128 stands for zero in the data rows.
Here are some points, each followed by its number:
[165 114 130 110 118  93 110 125 155 132 167 113 171 157 110 139] 0
[ 98 164 112 157 169  97  72 115 133 227 117 116  91  68 168  76] 1
[ 94 114 138 126 129 141  88 123 121 166 103 109  66  94 141  74] 2
[103 226 145 168 136 164 100  75 147 129 127 169 100 148  60 106] 3
[ 81 159 130 186 190 111 142 111 104 117 106 168  64  64 153  94] 4
[122 145 166 148  96 156 105 100 137 114 131 152 128 118 135 114] 5
[140 130 112  95 186 137 173 137 134 146 121 141 143 117 127 137] 6
[115 150  98 194 122 132 114  84 114  98 135 121 118 114  79 139] 7
[178 144 114  84 106 119 103 237  79 118 121 184 171 115 129 177] 8
[112 140 159 118 139 158 117  90 117 130 112 128 108 124 117 104] 9
[183  99 147 130 117 124 128 118 119 165  96 182 131 142 144 179] 10
[179 132 116 118 139  75 157 133 126 143 160  84 135 130  92 124] 11
[ 94 181 124 154 119 108 120 141 132 164 132 171  96 146 130 105] 12
[ 94 111 137 123 102 171  76  75 242 142 105 161 127 174 166 103] 13
[128 104 157 127  95 129 110  95 130 124 128 152 179 154 102 103] 14
[162 167 133  87 143 148 111 158 151 127 115  93  89 145 104 131] 15
[ 86 130 146 142 136 173  98 130 147 124 133 119 100 111 166  93] 16
[122 119 136  78 112  98 175 119 129  76 155 123 171 119  95 149] 17
[ 83 111 190 118 125 134  59 122 161 194  81 112 125 132  98  40] 18
[234 144  82 158  90  97 125 153  85  90 168 196 187  99 111 140] 19
[ 94 138  89  96 122 116 192 155  77 140  96 127 131  90 145 111] 20
[133  82 127 102 130 122 209  91 160  96 105 115 149 144 119 134] 21
[132 116 141 143  84 172  93 152 122 143 142 150 122 103 129 103] 22
[129 151 138 141 104 132  89 115 101 118  84 157 158  97 117 162] 23
[139 141 115 122 147 101 147 114 122 126 147 110 128  96 106 131] 24
[104 106 171 161 130 150 180 167 106 101 166 157 110 156 126 139] 25
[135 125 114  87 106 140 101 160 111 139 101 112 133 102 181 153] 26
[ 60 181 175 137 165 123  97 141 136 147  96 113  90 137 179  96] 27
[160 169 131  89  90 150 162 105  89 134  92 122 116 120 167 105] 28
[152 143 121 125 107  91  96  85 144 198 183 141 119 183  97 133] 29
[ 95  88 122 159 118 121 123 117 124 112 163 123  88 137 147  76] 30
[134 113 118 154 145 110 174 113 139 106 130 177 112 220 133  93] 31
[ 71 140  98 202 114  96 106 113 134 102 186 126 103 152 102 120] 32
[106 119 185 117 123 152 112 172 126 149 151 129 102 128 125 156] 33
[157 170  77  80 138 190 102 127 147 164 106  79 127 129 129  91] 34
[145  89 136 102 123  84  99 168 138 155 132 138 118 137  96 108] 35
[113 118 130 137 114 105 144 124 144 141 124 138 112  99 144 100] 36
[104 101 158 107  86 174  86 165 105 132  52 131 127 132 159  89] 37
[148  76 118 106 124  80 160 179 142 144 146 135 130 140  97 125] 38
[107 129 129  76 169 151 100 160 130 227  95  72 148 104 134  91] 39
[128 158  65 102 178 152 106 164  64 120 111 122 133  92 152 116] 40
[ 91 120 111 159 145 121 163 116 131 139 135  81  39 112 104 127] 41
[132 114 128 145  92  94 104 111 122 108 139 132 166 137 164 119] 42
[106 133  82 113 115 197 111 139 123 110 172  76 102 160  83 126] 43
[116 144 118  98 153 152 168 120 128 131 127 118 127 115 115 134] 44
[137 105 115 108 143 110  99 136  90 154 113 168 115 161 126 157] 45
[116 148 129 111 132 145 113 124 140 148 117 134 117 101 141 140] 46
[141 111 105  86 154 159 114  81 150 137 119  80 124 128 120  83] 47
[ 90 160 115 142 156 102 138 122 150 140 170 130  84 141  87  81] 48
[168 106 132  91 161 156  85 134 153 188  94 167 125 123 120 114] 49
[166  91 138 129 146 137 125 112 152 120 145  85 108 151 118  92] 50
[141 131 119 175 105 117 122 119 134 128 132 163 133 136  79 186] 51
[118 124  93 118 113 200 158 127  91  91  90 108 130  78 178 134] 52
[ 95 145 126 134 162 120 107 147  46  96 138 123 103 106 155 168] 53
[118  72 136 125 115 133 133 123 142 114 185 119 118 163  76  90] 54
[119  86 150 137 105 176 138 113 123 140 122 131 112 130 139  94] 55
[123 101 115 121 146 123 131 138 171 128 131 148 162 149  81 141] 56
[117 156  70 112 106 216 184 140  95 134  79 147 148  79 116 138] 57
[105 157  55 107 107 148 192 156  90  62 112 101 111 115 145 139] 58
[ 90 125 151 140 125 117 115 147  85 131 125 137 135 207 134 129] 59
[150 115 149 118  86 121  91 131 198 144 142 128 140 125 135 145] 60
[151 145  99 178 203  77 137 124 130 105 210 154 146 120 117 150] 61
[116 102 129 121  91 130 134 101 179  76 165  89 198 158  68 117] 62
[121 113 145 125  84 135 135 113 121 141  83 132 126 129 155  81] 63
[175 108 102  88  94 100 144 171 109 118 143 140 217  90  97 148] 64
[158 108 116 132 113  75 109 187 105 111 148 140 208 120 101 155] 65
[121  87 156 186 115 148  97  95 131 123 159 139 154 133 145 120] 66
[169 163  88 125 104 129 126 115 107 114  77 160 146  84  87 160] 67
[168 121 100 152 102  56 134 103  91 110 138 133 139 114 129 122] 68
[169  83 143 126 121 135 119 132 167 126 134 109 126 137 114 125] 69
[115 130 129 158 141 104  76 131 129 166 107 102  88 101 142  88] 70
[ 71 149 143 150 129  92 125 123 129 181 108 110 115 138 129 102] 71
[124 134 161 173  52 131 123 107 148  97 112  98 116 140 119 135] 72
[ 78 147 113 137 106 132  86 166 122  90 145  96 139 115 126 139] 73
[162 140 126 134  91 135 132 112 147  97 165  59 133 150  79 118] 74
[113 120 136  84 146 179 101 132 141 131  68 133 167 121 142 121] 75
[129  79 131 111  67 152 110  86 147 101 131 174 142 173  78  95] 76
[140  84 133 117 115 140 129  82 194 110 170 150 101 148 186  84] 77
[140 150  80 146 165 120 122 133 114 151 130 144 132 115 202 144] 78
New points follow, each followed by the number of its nearest point above by angle.
[108 162  74 134 151  96 145 108 132  87 130 179 156 176 116 142] 31
[116  91 132 136 163 136 118 110 135 116 162 123 103 133 112 134] 54
[ 92 160 202 230 139  92 166  95 134 197 105 124 127 114 180 135] 71
[ 64 121 181 143 147  82  59 173  86  94 167 114  88 122 126 172] 53
[123  98 137 122  65 136 131 122 144 186  91 175 147 127 236 112] 63
[107 102 153  87  66 157 110  82 182 108  91 199 145 236 232 109] 13
[ 76 157 102 118 106 136  99 172  32 131  89 114  99 128 171 176] 53
[ 85 133 142 132 168 104 142 116 139 124 125 152  85 135 109  97] 48
[107  89 122 155 143 145 154  93 126  72 142 102 113 125  90 138] 7
[159  69 125  90 135 138 130  53 164 151 158 206 126 122  95 119] 76
[129 115 147 120 112 120 155  84 117 141 116 156 117 147 165 123] 63
[140  92 164 170 117 160 189  82 138  88 123 115 132 131  91 121] 21
[109 171  88  70 131 143 144 220  70 107  76 107 132  73 255 211] 26
[128 123  98 122 162 128 135  96 190 109 151 107 137 132 166 111] 77
[155  88 142 155 219  91 135  98 122 165 127 132 109 128 120 117] 61
[151  99 174 127  59 141 107 116  99  74 134 112 146 137 134 171] 72
[119 129 149  70 171 115 114  96 173 136 102 142 131  61 160  95] 46
[ 91 113 173 155 117 124 123 139 148 126 177 108  95 174 142  93] 30
[124 141 202 146 145 105 144 118 133 148 139  63  74 114 119 148] 41
[ 94 126 113 204 132 105 107 131 110  81 171  85  55 156 126 117] 32
[162  72 153 129  87 120 159 130 183 144 105 130 132 128  87 117] 69
[158  99 146 105  97 128  98 118 135 154 136 204 138 121 120 172] 10
[138 107 190 140 129  94 156 112  85 121 141 124  93 199 151 129] 59
[104 121 166 104 179 194  98  72 104 127 118 133  90 118 142  76] 9
[154 104 126  91 124 121  72 130 129 229 116 157 197 119  93 125] 49
[ 96 141  90 137 110 111 158 137 180  80 139  98  92 108 152 126] 58
[ 90 156  87 132 102 133 161 107  48  77 139 127 125 105 161 141] 58
[138 141 142 135 108  81 125 119 136 142 224 133 125 154 128  99] 29
[134 170 142 116  80 127 113 129 113  96 118 144 163 111  99 148] 23
[206  99 113 134  99  77  97 122 144 119 240 139 121 134 124 136] 0
[137 131 125 176 131  86 206 139 146 160 171  73 131 118 124 156] 11
[228 146 140 128 157 127  78 155 109 207 101 112  91  91 150 143] 49
[ 70 144  77 124 128 102 164  97 202  96 162  99 103 124 183 130] 77
[155  95 120 147 104  63 135  74 148 228 142 155 103 143  73 189] 29
[ 99  83 147 136 131 195 143  80 164  94 148 151 115  96 120 123] 55
[150 104 156 108 139 115 136 111 119 145 130 122 198  92 121 186] 64
[127 124 120 141 116 168  87  86 134  81 148 139 125  96 104 170] 7
[151 116 213  94 114 108 210 138  72 121 107 115 168  94 145 151] 17
[121 127 145 140 162  91 255  93 147 118 149 130 103 158  80 131] 21
[134 120 125 104  97  83 177 120 149  77 129 122 170 119 153 152] 17
[100 123  88 145 173 124 174 111 172 110 157 124  90  84 122 123] 41
[ 94 154  78 154 139 140 146 155 184  91 143  94 157 116 114 182] 73
[128 119 126 151 145 119 186  88 137 107 182 128 118 149 137 113] 31
[151  94 165  89 107 149 107 234 107 154  61 165 148 138 122 176] 8
[147  89 135 104  58 146 125 116 100 112 149 155 134 149 132 121] 76
[130 105 122 165 146 124 169 115 137  79 172 149 120 107 165 166] 61
[ 72 162  86 131 170 123 154 128 148 130 130 101  74 120  54  86] 48
[108 152  98 109 118 130 107 108 154 109 142  99 156 155 144 104] 62
[128 152 118 129 104  73 171  90 114  99 177 138 158 127  99 156] 17
[ 86 133  98 129 140 180  87 122 131 120 167  59  70 120  88 114] 43
[141 150 104  86 166 108 106 173  77 152  73 150 143 198 120 145] 45
[ 62 143 144 146 152  91 148 149 108 119 162 113  97 118 165 140] 53
[206  80 196 117 120 117  98 139 141 150 133 131 123 168 118 129] 69
[121 126  86 146 140  77 165 113 122 125 141 132 121 168 151 127] 31
[141  86 159  81  58 127  90 121 172 148 175 136 139 130 121 108] 60
[108 137 138 159 121 114  88 157 108 156 164 151 173 123  90 100] 65
[178 166 149 111 140 123 123 222 137 137  93 139 195 104 120 142] 8
[ 79 165  57 132 103 121 102 144  71 128 154  79 134 129 132 124] 73
[ 97 144 112 181 112 149 103  91 139 102 132 105 148 115 107 154] 7
[155 170 112 119 125 112 125 114 115 131 155 214 181 132 135 136] 19
[145  79 139 108  92 103 129  87 185 128 149 186 127 132 154  87] 77
[117 121 135  85 139 139 153 133 126 125 118 108 117 143 129 161] 44
[106 214  89  85 193 157 107 146 119  94  82  98 106 101 147 129] 40
[141 114 115 116 131 145 117 109 163 151 132 164 160 121 115 108] 49
[190  87 165  84 106  87 132 141 134 142 178 108 144 137  98 155] 0
[ 75 152  89 180 191 121 122 187 201  94 137  64 131  98  65 168] 73
[173 111  85  80 130 255 157 141 116 117  71 123 117  59 182 137] 52
[167 106 138 118 128 123  83 165 163 180 120 146 132 107 110 141] 49
[ 70 158 130 117 155  90 134 164 143 125 156 138 108 160  59 115] 48
[100 115 163 122 129  81 126 115 134 118 140 114  95 169 154 138] 59
[114  94 101 122 134 138 156  99 150  76 179 122  86 165  63  99] 54
[128  84 188 111 151 130 109  96 173 202  92 130  92 137  64  29] 18
[141  71 135 142  96 107  86 136 138 153 125 137 125 142 142 107] 35
[ 78 160 130 222 203 114  94 109 126  82 129 106 108 161 128 105] 32
[170 127 127  96 131 115 113 144 116  76 145 109 161 107 182 162] 26
[ 82 137 157 176 128  93 145 124 117 101 137 185 149 131 131 212] 51
[114 137 119 114 132 101 208 150 109 134  97 161 164 109 159 153] 20
[103 110 224  80 184 145  94 142 151 157 114 100 105 140 122 101] 18
[126  75 177 107 143 152 171 111 133 138 122 120 151 130 104 108] 21
[166 125 161 136 112  97 100 107 125 146 137 130 109 156 122 143] 29
[ 93 183 149 142 140 139  67 165 134 136 116 104  93 176 134 150] 27
[164 103  90 140 137  83 128 124 146 118 145 102 117 177  74 126] 11
[141 138 119 138 255 150 129 100 129 177 110 131 133 120 132 132] 6
[155 127 107 122 134  72  91 123 102 174 102 141 122 104 189 152] 78
[161 126 122 156 136 131 131 126 118 116 212 110 121 105 151 121] 61
[ 99 106 198 142 104 146  58 102 147 186  95 103 122 138 138  94] 18
[127 104 157 135  78  85  92 103 137  95 131 111 123 203 151 118] 42
[201  79 132  98 144 103 105 129 199 162 118 131 136 146 114  75] 69
[119 176 160 131 151 131 120 120 155 146 161  97 105 127 103  82] 48
[104 211 119 159 165 148 152 146 130 131 113 145  80 105 113  88] 4
[207 165 109 110  87 143 113 119 138 137 136 198 148 147 137 122] 19
[164 122  65 144 166  97 114 152 140 112 174 124 134 146  98 151] 61
[177  91  92  54 203 161 161 164 161 148  83  99 134  72 123 111] 6
[107 156 117 125 146  86 136  95 174 124 151 151 116 151 105 127] 48
[130 241 125 124 103 145  96 102 101 112  95 149 157  94 137 120] 23
[ 91 241 120 159 135 115 125 120  63 100 135 127 134 128 148 140] 53
[188  80 128 122 138 156 116  92 141 129 148 154  99 160 111  40] 50
[ 99 143 135 151 116  94 123 117 115 134 155 125 133 151 119 114] 32
[150  81 134 116 124 126 248  92 131 118 142 140 182 135 121 124] 21
[135 130 128  86  75 102 142 154 129 149  50 142 150 105 140 151] 26
[185 147  55 108 140 101  94 248 142 148  70 178 151  78 119 177] 8
[101 124 126 143 162  74 148 118 121 108 150 127 117 147 127 132] 61
[122 155 160 105 112 125 151 164 112 120 131 180 123 105 159 136] 8
[157 174 137 118 127 151 104 149 136 108 112  77 109 180 184 118] 15
[164 109 106 143 152 147 101 124 163 166 112 132 135 122  75  73] 49
[ 87 146 208 142  92 148  87 120 110 176 152 141  84 166 124 122] 33
[ 68 151  88 131 100 110 152 129  61  71 119  87 121  89 167 125] 58
[157  67 183 145  94 162 141  93 127  79 137 117 135 148 131  88] 55
[148 134 203 129  72 145 153 104 172 123  95 212 147 149 102 186] 10
[104 146  83 137 123 161 103 118 128  75 148  33  86  98 101 129] 43
[106 123 140 138 114  73 149 121 103 103 160 121  81 170 124 135] 32
[ 94 138 202 153 108  93  87 103 145 148 137 132  74 233 157 110] 59
